Each row is where one point has got to under a steady rotation. How many ticks took it there?
The counts run from 0 to 366.
[-23.8  13.5  -9.2  -6.8   9.4  19.3 -22.4  11.1  25.7 -23.4   8.1  17.1
 -15.6  25.7 -30.5  12.7 -19.6  -6.2   8.4  15.1  13.8   6.1   9.0  35.4
  -6.5 -12.9  -7.5 -16.8  -0.7 -12.5 -20.4 -17.6   6.9  13.2  23.3  -9.0
   9.0]  24
[ -1.7  -9.2  23.2  -1.7  20.5 -12.0   3.7  32.8 -11.0 -22.1  -8.4 -14.1
  28.6   7.0  13.1   3.0  -2.4  -8.7  -7.9  22.8  13.3   7.2   3.3  26.4
 -13.4  -2.8  13.5  24.4   7.6  21.0  -8.0   5.0  13.8  -2.7   0.0  13.4
 -49.5]  250
[-15.9  27.0   9.9  10.5 -10.1  -5.5 -10.6  10.8 -21.8  -7.8  19.1   2.7
  -2.8   5.6 -14.2 -13.0 -20.2 -27.0  -2.0  11.2 -12.5  -9.6   8.8  36.4
  -7.1  11.9 -13.8  17.4 -28.9  26.6 -24.9  18.9  19.6   6.9   2.0  23.5
 -13.8]  121
[-11.3  -1.4   2.5  25.2   4.1 -25.8 -10.8  23.2 -12.7  14.2   3.9  -2.5
  -6.7  37.2  -0.6 -16.4   3.5  19.6  -4.7   8.2  19.7  24.7   4.2 -14.9
 -11.8  24.8   7.7  31.8 -24.8  18.1  -6.9  16.2   2.5  10.5  -3.4  14.7
 -15.1]  91
[ 17.1 -15.4   8.8  22.2   1.3 -29.0   4.7   7.9 -15.5  12.5  30.5   3.0
  16.8  11.9  11.2  -6.7  -4.0  -7.5  -5.1  10.6   5.1   6.1 -12.8 -27.7
  -7.3   1.7  -5.5  39.8  39.3   4.8 -24.0  -3.5  19.8  12.2 -27.3  22.2
 -31.8]  4
[-10.6  28.6  -1.5   4.6  -3.0 -31.3  27.0  10.8 -11.9  26.0  20.2  40.8
  -1.9   5.8   1.2   0.4 -12.8  -1.6  11.6  -0.8  20.9  18.4  -8.6   8.4
  -4.6   9.2  11.3 -36.1  -0.2 -15.4 -28.4   6.5  -6.4  -7.6  -9.8  33.5
   0.5]  325
[ -6.8  21.7  10.0  -0.9   1.9 -21.0  17.2   5.5 -10.3   4.3   6.7  34.0
 -17.3   5.1  22.1   1.7  -3.1  23.9 -25.8   9.4  22.1  15.5   2.1  34.4
 -18.8   5.5  -0.5 -11.9   4.3   5.5  -7.1  14.8 -11.5  -8.2  23.4  20.9
   7.7]  333
[  7.3  -2.7   9.8 -10.0  13.8 -27.0   2.8   0.2  -7.1  -4.2  -6.7  30.0
  30.3  15.6  23.2   2.3  -7.1 -20.0   6.5  39.8   4.2   8.3  27.1  11.1
  -2.4  -0.4  13.1   1.8  25.7  19.4 -24.2  19.6  -3.8   6.7  10.9  -4.7
 -24.7]  291
[ 17.2  15.6  -9.8 -16.4  -0.1  -6.2  30.1  10.6   5.7  -4.3   1.2   6.1
 -10.2   5.4  15.2 -25.2   3.8 -28.5   6.5  25.3  25.3  32.0  23.2  21.2
   8.5  -4.6 -31.2 -15.2  13.3  10.3 -34.4   0.1   4.4 -17.3  -4.0   2.2
  -7.1]  204
[  9.0  11.6  -3.9  23.1  23.0  -9.0  31.9  33.9  -4.5   5.1  10.6 -19.6
 -23.4  18.4  -5.9  -4.4   8.1 -15.0 -10.3 -10.0  15.3  14.8   3.5  11.6
  -0.8  11.1 -20.5  32.3 -17.3  13.9 -14.4  -6.3  23.2  -5.3  -4.6  25.4
  -5.8]  83
[-17.1  -5.6  20.9  -1.7   4.9  -1.0  -3.8   9.2   0.1 -22.3   0.9  28.8
 -15.8   5.0   7.5   6.0 -18.9  22.7 -30.2  16.9  14.0 -14.7  -5.8  39.6
 -30.1 -17.5   6.3  26.8  -3.6  12.2  15.1 -10.4   8.2   6.5  36.7   2.2
  -4.9]  341
[ 27.5 -20.5  -2.1 -20.4  28.4 -11.0   2.9  12.1   0.1 -11.9  -5.2  11.2
 -16.4  10.1  10.4  -5.5  13.0  -4.1  -0.4  15.0  30.5  25.9  12.6   4.0
   9.6  -9.7 -28.9 -10.5  41.3  20.9  -3.5 -11.8  19.0  24.5  17.8  -5.4
 -11.4]  298
[-27.4  -1.4   5.2   1.8  20.1 -17.2  -5.0  22.2  -6.5 -24.9  18.1  -0.9
  -0.5  -0.3  -1.1   0.1  13.2   2.9 -17.0  17.0   5.0  12.2 -15.3  28.9
 -30.4  12.5   5.5  14.7   6.4  21.0  -1.3  -7.2  17.0   3.1  -1.7  43.6
 -24.4]  248
[-27.5   0.2   4.3   1.5  10.1  -9.5   4.0  12.3   7.5   6.3  20.7 -12.4
  29.0  34.9  -6.2  27.3   0.3 -30.3   4.9 -17.0  -6.2  23.7  11.0  13.3
  -8.3   5.0  17.6  32.0  -3.2  19.7 -27.2  16.5   2.8 -20.1  -6.3   5.1
 -16.1]  281
[  1.1  -9.1  23.7  -4.6  15.9   3.2  13.1  27.2   5.8 -24.6  -3.0  27.8
 -11.7   4.9   0.4   9.8 -15.6  16.6 -13.4  18.3  19.0 -15.4  -0.2  37.2
 -19.3 -27.8   6.9  24.2  12.6  -1.1   1.3 -10.3  12.9  -2.0  30.7  -9.0
  -4.2]  340
[ 21.2  18.6  -3.3  25.3   6.8 -17.5  16.8   2.0  -4.3 -15.2   9.8  23.0
  -5.9  -8.9  17.1  10.2 -32.6  -9.3 -22.5  19.7   8.5  -9.7 -11.5   9.7
 -19.8   7.1 -20.9 -29.2  22.5   1.1 -18.6  -1.2  23.6  18.7   5.3  32.7
  -6.8]  167
[-15.7   5.2  12.8  30.3  -3.4 -23.2 -14.7  17.1 -11.7   7.5   9.7   3.5
  -3.4  24.3   7.4 -14.0 -13.5  13.2 -16.8   6.2  10.6   4.5   7.0  -2.8
 -22.7  25.4  -0.9  46.7 -13.9  15.1  -4.9  22.1  -1.3  13.2   4.9  18.1
  -8.8]  90
[ 10.0   7.9  18.7  19.3   5.2 -26.9 -13.2   6.2 -40.9  28.7   3.3  17.2
   5.6  17.3   0.6  -8.9 -23.8  -5.9  -6.3   1.2  -2.0   1.6   6.3 -10.4
   3.6  22.5  -2.3  12.5  -1.2  24.1  -2.9  30.9   9.1  34.1   3.9  15.0
 -29.9]  130
[ 14.2 -10.9   8.0  -2.9  18.2  -9.7  -4.7  21.9   0.0  16.1   5.5   8.7
   6.5  27.5 -23.7  31.2 -13.4  -7.2  17.6 -19.3  21.9  15.0  -5.7 -21.9
  14.3 -18.5  -2.2 -13.4  17.6 -18.1  -3.5  -9.2   3.5  24.6  -1.8 -22.6
 -21.5]  227
[ -1.7   5.1   8.2  45.6   8.0 -11.0  15.4  31.0  15.9 -32.3   6.7   8.0
  -2.1  10.5 -15.7  25.0  -8.2  -7.1 -40.5  24.7  26.5  14.2  15.4  -7.5
 -15.0   3.3 -15.6  24.0  -3.0   1.1  -6.3   7.3   1.8   2.1   5.1  10.9
   0.2]  86
[ 15.9  24.9  -5.3  -1.5  21.8  -3.5  17.3  12.2  -9.5  16.2  31.1   1.7
 -22.8   6.3   6.5  14.6  -8.2 -16.2   3.6 -13.8   0.9   3.6 -22.9  26.0
 -10.6  -7.6 -19.9 -20.0   1.8   5.0  -8.8 -35.3  34.9  -2.0   8.6  32.3
  -2.3]  74
[-12.8   1.8  15.8  -9.1   4.3  -0.3  -3.4  34.6   6.7 -15.4  22.7 -10.3
  29.6  12.8 -10.9  20.5   3.1 -34.3  20.0  24.4   4.2   9.3  -4.3  20.2
  -0.9 -24.9  10.1   1.6   5.5  -2.7 -13.0 -33.4  12.7  -7.4 -20.4  -2.6
 -35.5]  156
[-16.2 -23.1   2.2   5.7  15.5 -10.9  -9.6  -2.3   4.3  16.0  11.2  27.1
   3.4  34.2   3.1  -1.1 -37.2  27.7  10.1  -5.7   8.1  -5.8 -27.0  -2.8
 -21.3   2.3  25.0  25.9  30.7  -2.1 -30.7   0.3  12.8  14.1  12.4   6.8
 -16.3]  97
[-11.5  -7.7   5.6  12.3   9.6   6.0   4.3  30.7  19.8 -18.2   4.9  13.6
  -3.2  24.8 -17.7  -8.3 -37.0   8.0  19.6  13.2  25.0 -23.2 -24.6   4.6
 -13.5 -23.6  -9.3   4.8   0.8  -3.9   3.3 -37.3  25.8  11.5  12.0 -12.2
  -6.1]  348
[-13.9  17.1   9.1  13.7 -11.8   1.1   8.2  31.6   0.4   7.9  26.9  23.7
   5.1   5.6 -44.3   2.8 -32.5 -15.0  27.5 -13.1   3.3 -12.2 -20.7   6.1
   6.5 -12.3   7.2 -11.0  -7.4 -31.0 -27.9  -8.3  16.7  13.1 -13.3   7.1
  -8.0]  317
[ 14.4  -6.0  -0.7  12.4  27.3 -15.3 -24.2  22.6  -9.4  -7.3   8.7  -9.5
  -1.2  19.3  15.3  -2.6  -3.5  12.9   1.3  20.1  22.5   7.0 -15.3  -9.8
 -12.3   2.1  -9.8  -2.3   7.7   9.0  -3.4 -25.6  32.8  39.1   2.6  21.0
 -31.7]  257
[-16.9  10.0   8.5 -10.1 -16.7  -8.1  17.6  10.4  -6.3   6.2  43.3  41.6
  -4.5  -9.1 -11.2  22.0  -3.3 -13.8 -24.6  -3.9  11.0  13.4  -6.8  25.9
 -14.2 -23.4  -9.5   4.8  25.0 -13.9  -1.8 -11.5  -2.4  -8.5  -3.4  16.3
   9.9]  238
[-15.9   2.6  19.5  36.8   8.1  -7.1  29.0  29.7  12.5 -10.6  -8.8  21.0
  -1.9  18.8 -11.5   5.0 -38.8   7.7 -18.2  -1.6  15.7  -6.3  -3.8  11.5
 -21.7  12.3  17.8  33.1  -4.7   9.5 -22.2  25.7  10.2  -8.6  18.4  13.9
  -2.4]  88
[ 15.1  -3.2 -16.6  -5.3   3.6   2.8 -12.7   3.9  10.6 -14.4  15.9   3.9
  -9.3  18.7  10.2   2.4  13.5  11.8 -22.8  17.7  19.8  40.8  16.4   8.6
  -3.1 -16.7 -11.4   9.3  33.3 -27.7 -22.7   1.5  -6.1  22.4  -0.8  -3.9
 -20.3]  14
[-26.0 -14.2  -0.9   1.4  -4.4   6.3  -9.2  31.4   7.8 -33.5  -1.1  22.3
  -8.0  10.5 -27.8  -2.7   2.0  17.0 -19.5  13.6  35.1  25.8  -6.6  11.5
  -8.4 -12.6   2.5   2.9  23.1 -23.4  -9.2   5.2  -6.6  16.4   3.3  -4.1
 -15.3]  55
[ 25.3  11.3  -2.3   8.7   4.2  -8.9 -18.7  -2.6 -21.5  31.9  12.3  -6.3
 -32.1  29.8  25.0 -20.5 -27.6  16.2   1.9 -16.8   5.8 -12.7  -9.6  -4.8
   3.0 -16.6 -15.4  18.4  -2.1 -10.6 -12.6 -16.5  17.7  24.7   9.9  -3.2
 -22.0]  264
[-10.6 -14.5  -2.1  -9.5  -1.2 -22.2 -35.6  -8.6 -16.8  27.3  11.9   8.9
  14.1  38.6  32.1  -2.1 -14.4  17.7  -8.0   2.7  15.8  20.9  -2.1 -21.6
 -15.0  -3.4  11.2  21.5  18.8   7.1  -5.3   2.8 -12.1  21.5   9.1  -4.7
 -27.9]  99
[ 18.9  -2.6   4.9  -8.3  25.9 -20.9  33.2  13.5  -7.3   2.0   1.7  15.9
   8.1   7.3  19.0  30.1  21.3 -11.1  -9.5  -0.4  21.5  33.3   8.6  12.6
  -2.4  -7.6   9.6 -16.1  36.2   0.1 -26.5  13.2  -4.6  -4.0   2.4   9.0
 -20.6]  330
[ -2.9  11.0  -1.1 -19.8 -13.7  -6.8  -8.9  -9.8   1.3  17.1  22.6  46.1
  -8.1  22.9  13.9 -16.3 -21.3  16.5   5.8  21.6  20.6   2.6  -2.6  -1.4
  -0.9 -31.6 -11.8   6.1  21.6 -31.7 -24.1 -23.1  -8.1   5.3  12.6 -19.0
   5.8]  103
[  2.2   2.7  11.4 -19.4  -7.2  -3.4  21.6  13.3  -4.1  20.3  -9.8  28.6
 -20.1  18.2  -4.8 -16.3 -11.6  19.7  -0.5 -10.6  42.2  17.4   2.5  12.1
   6.1 -30.7  -1.2   9.7   2.8 -27.6   0.6   5.9 -17.7  -1.7  12.7 -26.1
   1.0]  142
[-29.0   0.2   0.0   0.8 -17.5  14.6 -27.0  25.8  -8.9  -2.0   9.5  -5.9
  -3.3  18.2 -30.9   4.4 -34.3  -7.6  -7.7 -36.6  11.6   9.6 -16.7   8.1
 -13.0  -3.1  -8.9   7.8  -3.4  13.3   9.9  11.5  21.0  22.4   7.3   3.5
 -12.6]  311
[-14.7 -13.9   7.5  -0.3   3.5 -22.0 -21.5 -10.2 -16.2  28.6  10.6  15.3
  15.1  32.4  23.5  -1.7 -18.5  24.2  -3.7  -5.6   5.4   0.8 -11.8 -11.9
 -14.6  -2.8  19.5  39.3  25.9   5.2 -16.2   4.1   3.9  20.3  15.5  -6.4
 -27.8]  98
